Each row is where one point has got to under a steady rotation. How many steps took it there?
The counts run from 0 to 535.
[ 44.2   5.4 -48.3  -5.7 -58.2  -4.9  -1.7  18.1 -13.9 -25.3 -12.1  41.4
  -5.7   2.0   3.0   6.3 -10.0  26.4 -19.7 -32.4 -23.9   9.1  20.4  43.3
  24.9 -13.1  -2.7  30.9  24.4   7.0   2.2   8.3 -29.0  10.8 -31.1   9.1
 -12.7  47.6  21.1   3.8  23.3 -13.2 -48.0  20.2] | 526
[ 17.5  -8.0 -22.1  15.5 -15.5  34.2   0.6  -7.8 -14.0 -40.4  15.5 -21.3
  17.4  19.7   9.5 -36.3   8.1  11.8  39.3 -34.3 -34.2  -6.1  30.8  25.4
  16.7 -58.0 -22.8 -19.8 -15.9   5.5   9.9  -2.4  -9.8  16.7 -10.3  21.5
 -41.5   8.5 -37.1  53.5 -11.5 -16.2   1.3  36.9] | 491
[ -6.3  -1.3 -50.5   1.3   7.7  23.3  -5.4 -12.1   4.8   3.7  12.2 -10.4
  24.4  14.1  35.0 -58.7  12.6 -19.6 -11.2 -22.9  -9.3  52.2  17.4  22.8
 -26.6 -26.9  15.4  19.1  15.3 -49.3  33.0  -1.0  -2.8   3.3  -1.2  31.6
  -6.5  23.3  10.8  29.4 -21.0  34.8 -15.2  -1.6] | 83
[ 17.1   0.6 -46.0  -2.2  -3.7  19.8  30.8  -2.7   1.5   6.6  -7.7  -6.9
  31.7  25.8  -4.0 -28.8  24.8  -6.9 -23.5  -8.7 -27.8   5.6  12.7   7.0
  -0.9 -24.4  19.1  16.4 -14.2 -47.5  17.3 -10.3 -12.2   8.7  10.2  38.8
  43.1  58.5 -35.7  53.5  -2.3  -0.5 -49.6   2.7] | 218
[ 35.8 -27.2 -11.1  -8.7 -26.0  28.8  19.2  26.8  -5.7 -37.2  20.6   6.3
  -1.8  37.5  -4.2 -60.1  12.2 -35.7  15.7 -15.6   4.2  37.7  21.9  14.6
  33.3 -30.4  40.0  19.9  21.1 -22.4  -8.4 -23.7   8.8   8.7 -22.3  30.2
 -19.1  49.0 -20.9  34.5  -4.7  -7.9 -17.5  27.1] | 191
[ 26.0 -28.0 -21.9  23.6   6.3  -1.3  -0.4  28.5  24.4 -33.0  62.3  -3.9
 -21.9   6.1  18.2  29.2  26.7  46.8  -8.7 -31.3   3.9  -4.3   2.1   7.6
   5.5 -40.9  22.9   2.5  -9.9  31.0 -13.2 -22.4 -26.8  -2.7 -13.5  47.1
 -10.7  38.5 -28.0  40.0  22.6   2.5 -15.2  20.4] | 205
[ 24.7 -36.4 -38.5  25.2   6.2 -22.8 -42.0  30.8  22.5 -23.8  19.5  -1.2
   0.1  -6.7  21.8  22.6  20.6  17.1 -29.7 -11.8 -21.3  43.4  10.8  15.3
   5.8 -37.1  -4.8  32.3  45.6  20.9 -29.3   1.2 -53.4 -36.3 -10.2  26.9
 -29.5  41.6  26.6   6.0   3.9   7.1 -20.0 -14.8] | 340
[ 16.8 -25.2 -49.8 -45.2 -14.9  -2.4 -26.6  15.2 -17.3 -17.8   6.4 -12.5
 -10.5  34.3 -14.6 -28.8  16.9 -10.1 -19.7  11.5   4.3  42.4   9.8  45.4
 -18.7  -6.2  29.1   5.6  13.6 -17.6   2.7  16.8 -12.2  17.8 -48.6   0.2
 -13.1  60.7 -25.0 -25.0 -20.2 -17.2 -41.8   3.7] | 308
[  6.2 -22.1 -22.0  11.2  65.4  12.3 -11.8   6.3  10.9 -25.9 -10.7 -40.8
  23.3  -9.2  -5.2 -21.3  46.3   5.0 -11.3  -3.4  20.8  48.1  13.9  16.1
 -12.7 -32.3  -1.8  18.5  -6.8 -14.7 -20.5   8.0 -47.9 -33.6 -12.9  30.3
 -21.7  22.6 -23.7  36.2 -22.6 -29.1 -19.3  -7.8] | 169
[ 51.7  -8.4 -39.1   9.4 -29.2  -0.5 -19.7   7.3  -6.6 -36.2   0.9 -40.0
   2.5 -39.5  10.7  33.4  13.3  22.4 -55.8 -23.3 -24.4  18.3  22.9  38.0
 -14.9 -11.2  34.8  -7.9  46.6 -10.6   1.0   1.2 -52.1 -34.1   3.2   4.8
   5.5  51.8  19.5  19.0  -4.9 -22.9 -12.4   0.8] | 133
[ 17.6  11.6 -12.9   0.4 -25.8  17.6 -20.1  28.6 -10.1 -28.1 -13.3  28.3
 -45.4  15.5 -22.7 -14.8  41.8  -2.5 -15.6 -16.9   7.3  18.3  -2.9  42.3
  24.2  -5.0  42.0  32.3   7.3 -17.6 -13.1  19.0  -4.0  35.9 -38.5  31.3
 -22.5  37.6 -29.9   2.7  -9.3 -27.1 -47.3   8.9] | 534
[ 50.0 -45.0 -27.0  31.1  25.0   2.1  11.0   6.6   5.3 -14.8  31.1 -19.9
  15.3  10.9  -3.3  11.2  15.2  36.4 -20.4   9.1   6.1  10.2  24.7   4.7
  18.0 -21.7  16.3   3.8 -10.0  18.1 -30.3 -13.0 -64.9 -34.6 -22.9  31.0
   3.5  51.4 -16.0  20.5   0.4 -15.7 -34.2  15.0] | 512
[ -0.7 -11.8 -53.6  12.4  11.7  53.9 -28.8  -6.2   3.1  -9.3 -16.5  -8.6
  33.5  -3.5  21.9 -20.2  24.2  31.9 -11.8  -5.2   6.6  12.7  13.4  45.7
 -17.9 -52.3 -11.0   4.5  -0.1 -37.9   9.6  49.8 -25.3  10.5  -2.1  29.8
   3.5  -9.7   2.5  42.8 -14.2  -1.5  -7.5 -12.0] | 382
[ 28.8 -31.7 -50.8 -25.3 -30.2  -7.1  -4.7   3.8   8.3 -33.7   8.4 -28.9
 -13.0 -23.1  24.2  22.3   3.2  35.0 -70.2  -0.9 -16.6  36.6  10.4  37.6
 -21.5   1.0  19.3 -20.3  26.5   2.1  18.1  31.7 -36.1 -26.3 -27.3  32.3
   9.8  19.9  -2.3  -0.3   2.3   1.3 -33.8 -20.8] | 134
[ 52.2  -2.5  -7.1  46.4   6.2   8.8  -7.1 -24.4  -5.0  11.1  57.3 -16.5
  -5.0  -6.8  19.1  37.0  23.1  53.6 -20.2 -11.5 -34.6  11.9  10.7   3.0
 -14.7 -28.2  17.1 -17.8  22.6  -0.3  10.0   2.3 -42.6 -24.5 -23.3  27.4
  16.2  16.6  -1.6  32.2   3.7 -22.2 -44.2   5.7] | 79
[ 16.0 -18.2 -14.6 -15.9 -28.6   0.5  14.1   2.2  -8.2  -2.4  31.6 -61.5
  13.2  24.8  -9.3 -14.1  -3.2   5.3  33.6 -39.3 -43.3  38.2  -4.7   4.8
   6.5 -37.4  24.1 -14.9 -23.8 -17.0   5.6  -4.8 -35.1  -2.9 -19.4  33.1
 -24.3  22.1 -37.0  65.3 -11.0  -7.1  -1.4  38.7] | 531
[  0.9 -26.0 -10.7  34.8 -10.0  11.7 -50.2  30.3  -1.8 -56.2  -5.0  -2.8
 -32.2  -8.3   6.6  -1.0  40.8 -13.9 -12.9 -15.7 -17.5  31.4  -3.5  24.2
   9.4 -41.8   4.5  21.6  33.5  10.6 -11.6   0.0 -43.0   1.6  -2.6  37.5
 -70.6  -9.4  -4.1  35.9  -5.2 -12.8   2.7 -25.2] | 114
[ 24.8 -11.9  -4.9   2.5  14.3  13.2  20.0 -10.3  12.6  -4.1  41.0   1.7
   8.9  -5.7  13.8  -6.7   1.1  43.0  15.9 -35.4 -14.6  46.0  -1.3  10.4
  16.6 -12.7  18.3  18.6 -42.5   9.4 -38.1  20.1 -38.8 -21.6 -39.3  58.9
  -8.4   1.4 -41.9  30.1  -3.6  10.5 -44.9  42.9] | 197
[ 45.1 -28.0  -4.6  -5.1 -50.4  23.5  10.8  25.3   4.3 -39.8   2.7  15.7
 -11.5  37.3  18.3 -47.7  15.2 -27.6  20.6 -23.9 -53.7  24.2  31.7  29.3
  26.9 -43.3  -7.1  13.8  21.3 -10.0  16.4  -9.5  18.0  19.1  -9.3  13.7
 -10.2  39.4   5.7  36.7  -4.3 -12.5 -30.1   0.6] | 192
[ 13.4   9.1  -7.1  19.1  40.5  36.3 -28.2 -18.1 -14.4 -22.4  25.5 -47.0
  -1.2 -30.2  14.2   3.2  36.9  44.5 -25.2 -26.5  10.8  30.7   0.9  37.5
 -15.9 -18.8  26.0 -11.2 -14.8 -14.1 -11.8  37.6 -31.5  -8.6 -26.6  33.8
 -11.5  -7.7 -33.4  29.9 -27.5 -19.9 -23.0  17.4] | 502
[ 25.1 -15.3 -54.3  10.1 -11.2   7.7  -4.9  10.1   2.3 -61.1 -17.9 -27.3
  15.8  -2.1   2.1 -26.4  16.9  -7.5 -24.4 -27.1 -16.3  -8.1  55.6  17.7
 -11.7 -42.6 -12.1   5.7  12.2 -12.4  16.6 -38.3 -19.2  -6.8  11.7  14.0
 -16.3  58.0  -9.4  48.3  -4.9  -7.8   8.8  -3.1] | 5
[ 23.6 -30.3  -2.5  -3.9  10.8  21.7  41.2   1.1  -2.4 -21.5  38.4 -23.5
  20.3  10.6   7.1 -25.7  21.2 -16.4  29.3 -20.9 -35.3  45.0   1.4  -4.7
  12.2 -41.1   0.7 -12.0   7.4  -9.1 -12.6  -2.3 -32.3 -35.5 -22.6  47.8
 -23.0   5.7 -40.4  59.3 -11.0 -28.8 -27.3  15.4] | 404
[ 44.2   4.3 -34.5  48.8 -12.5  46.8  -4.2 -10.6  -8.3  26.7  12.2  14.2
  14.0  10.1  25.5  11.1  32.6  56.0 -22.0  -4.9 -21.8 -17.9  16.5  39.5
  -1.7 -46.5  15.1   7.1  11.7 -23.3  -1.2  25.7 -27.3  10.2  -1.6  32.4
  36.6  25.2  -2.1  40.0   2.1   6.5 -48.0   6.3] | 39
[-15.8  17.4 -27.0  11.9 -13.7  39.7 -57.3  17.8  -9.1 -48.5  -5.7  -5.8
 -14.9 -16.6  11.5 -43.1  24.9  -1.6 -11.3 -50.5   0.0  31.5  18.3  46.4
 -18.4 -44.9   4.6  38.2  -6.7 -19.7  16.2  10.3  -9.1  31.7 -10.3  18.4
 -38.4   0.7 -14.6  31.0 -22.3   5.4  10.8  11.0] | 202
[  1.1  21.9 -34.9 -42.0  -4.6  16.1   5.5  14.9 -16.0 -35.3 -11.1  47.5
 -12.1   2.7 -15.7 -15.3  12.0  -6.3 -16.3 -26.4   5.6  26.0 -12.1  49.2
  -4.2   6.2  28.0  30.5  25.2 -28.7  -5.0  23.7 -16.1   9.7 -23.4  43.3
 -16.8  31.2 -24.6  14.8  12.6 -37.8 -59.2   5.9] | 102
[ -5.1 -37.6 -38.4 -42.4 -15.5   8.7 -20.4  21.4  -5.4 -16.8  -9.6 -24.0
  36.1  18.7  14.7 -40.5  18.4 -24.1 -21.7   2.3 -11.8  45.8 -11.5  42.0
 -38.8 -55.0  11.2  27.1  26.0 -31.8  23.1  18.7   2.9  11.2   2.4  23.0
  -8.6  27.7  -7.2  21.5 -10.5  10.2  -0.5 -11.0] | 389
[-11.1  25.7 -35.7   5.4   1.0  37.2 -20.1  -5.5 -23.1   3.9  26.3  -7.7
  -8.7  25.1 -11.9 -23.2   6.1  32.1  26.1 -46.9   2.8  13.4   2.7  45.1
 -11.3 -42.3  18.2  11.7 -23.3 -28.1   5.6  13.3 -14.1  40.3 -20.9  30.7
 -19.8  11.2 -13.0  48.4 -10.0 -11.4  -4.4  60.2] | 30
[ 16.6 -42.6 -46.1 -31.1 -19.0  19.9 -13.2  13.6   0.0 -16.9 -11.8  17.7
  -1.5  39.9  27.7  -4.3  43.3  15.1   0.9  14.1 -33.3   1.2  -7.4  43.4
   7.3 -14.6 -27.6 -23.0  18.8  -5.1  -8.8  45.1  -2.6  19.3 -12.4  20.2
 -16.9  21.5 -36.5  14.9  -5.1  -6.2 -61.7 -20.4] | 481
[ -4.7 -19.6 -60.5 -12.9   6.3  24.9 -39.9  25.1 -10.5  -9.0 -11.7  22.8
  -4.7  27.3  -2.0   7.1  26.3  23.7 -23.0  20.3  17.8 -17.8 -11.3  49.5
 -13.6 -43.1  24.4   6.9  22.2 -15.5 -26.2  37.1 -23.0  23.0 -19.5  25.5
 -18.0  39.7 -37.5   7.8  16.8   3.1 -36.9  19.3] | 48
[ 29.2 -35.8 -33.9  -7.0 -57.0   4.4  34.8  -3.7  -7.9   7.8   4.5 -48.7
  49.8  19.0  14.3  12.0 -20.1   4.4   5.2  -9.7 -53.1  24.2  16.6  13.1
  -0.8 -48.0  16.3 -17.2   4.3 -15.2  10.6  20.4 -36.6 -23.6   4.2  40.9
  -1.2  14.6 -11.9  45.7  -0.7  12.7 -22.1  17.7] | 225
[-10.9  22.1 -24.5  20.8  37.8  20.6 -41.6  -4.6  -3.9   5.1   7.9  15.8
 -11.9   9.1   4.6  -3.3  49.7   8.2   1.7 -28.9 -19.8  40.3  -4.2  24.5
 -23.4 -30.8 -20.8  31.9  24.5 -19.1   2.9  25.5 -49.7  -6.1 -11.3  27.8
 -35.3   4.9  14.5  40.8 -11.6 -31.2 -43.2 -27.6] | 248
[-14.2  -6.5 -30.7  32.8 -32.1  28.3 -52.0  16.9  -7.4  41.5  -7.8 -16.2
 -13.0  22.2  -9.3  14.0   6.6  35.7  -5.4 -12.4   1.6  32.2 -10.1  34.5
  -1.8 -50.6  35.4  28.7  -3.9 -23.6  10.0  50.8 -49.9  22.8 -16.8  33.1
  -7.2   7.4  17.4  24.9 -10.0  -4.2  -1.7  10.9] | 461
[ 42.6 -25.6 -48.1   7.1 -21.5  13.1   1.2  15.2  -6.9 -31.9 -20.9   3.2
  32.0  -4.7  -5.3  15.5  19.3  40.2 -12.2 -13.1 -18.3 -41.1  16.9  45.7
  12.6 -47.0  -1.3   6.0  -5.7  11.3 -17.2  -5.7 -21.8  -3.6   8.7  27.9
  16.2  43.6 -43.4  39.9  24.2 -30.4 -21.0  25.5] | 392
[ 10.0  25.4   2.3   1.6 -13.5   9.2 -11.8  -1.9  -0.9  -8.6  21.8 -12.3
 -25.8 -38.2   3.5   9.8   8.1  13.7 -31.5 -39.3 -30.3  70.7 -16.6  33.2
 -16.5   2.9  33.2  17.9  31.8 -20.8   9.7  26.0 -37.4 -18.5 -32.6  39.9
 -16.4 -14.9   2.8  27.1   4.5 -18.5 -30.3   0.4] | 368
[-15.8   6.8 -36.6   1.9  34.0  16.1 -21.1 -15.8   5.8 -42.7  34.7  -3.2
   5.3 -18.1  20.7 -19.7  19.9  -4.4 -22.6 -49.3 -14.9  32.6  20.7  17.6
 -48.4 -34.4  -3.5   2.5  23.9 -20.9  38.8 -19.9 -32.4 -14.0  -5.5  32.5
 -34.2  -1.3   9.1  41.9  -5.4   4.8  -0.4 -12.8] | 123
[  2.2 -17.3 -22.6  29.9 -12.7  17.0   4.6  -2.3   0.1 -11.2  52.2 -15.1
 -19.5  24.7  26.1  17.5   1.7  15.6  19.6 -28.6 -51.9  22.3  21.2  -8.6
   5.5 -53.3 -15.9 -24.2  11.4  10.2  12.1 -10.8 -52.0 -12.2 -14.4  51.7
 -43.0  -2.1   0.8  55.4   6.7   3.0 -14.7  -4.0] | 412
[ -5.8 -35.0 -39.3 -40.8   4.1  -8.0  19.6  14.5   8.7 -39.3  11.7 -17.8
  37.6  -2.0  24.5 -18.8  14.9 -29.3  -6.6 -29.8 -24.6  43.3  -6.6  -0.1
 -22.7 -33.9   7.0  13.7  33.3 -24.4 -10.5   2.8 -22.8 -50.4  16.6  48.4
 -33.0  14.5 -18.6  44.2   4.4  32.0 -17.4  -0.3] | 350
[ 15.3 -10.0 -23.3 -36.2  18.3   3.1   8.1   6.4   0.9 -60.4  -0.4   5.2
   6.7 -35.8  14.2   3.3  15.1 -12.8 -35.4 -20.2  -1.9  40.5  -6.1  27.1
   4.1  20.1  19.3  23.9  36.6  -8.3 -38.0  22.1 -26.9 -35.7 -30.7  42.7
 -32.5  12.1 -23.4  13.7   6.1 -13.4 -55.2   2.1] | 142
[ 42.1  -9.8 -35.5  38.4 -25.7  -9.1  -4.7  14.7  12.7   0.6  42.4  -9.7
 -13.4  -6.6  43.4  12.0 -11.9  28.3 -38.3 -27.2   6.4  32.4  21.9   5.0
   0.3 -29.1  42.3  15.6  24.3  -6.4 -14.0  -7.9 -36.3 -21.7 -20.4  37.6
  -5.9  34.0  24.7   3.9  10.5  49.6 -16.9  24.0] | 252
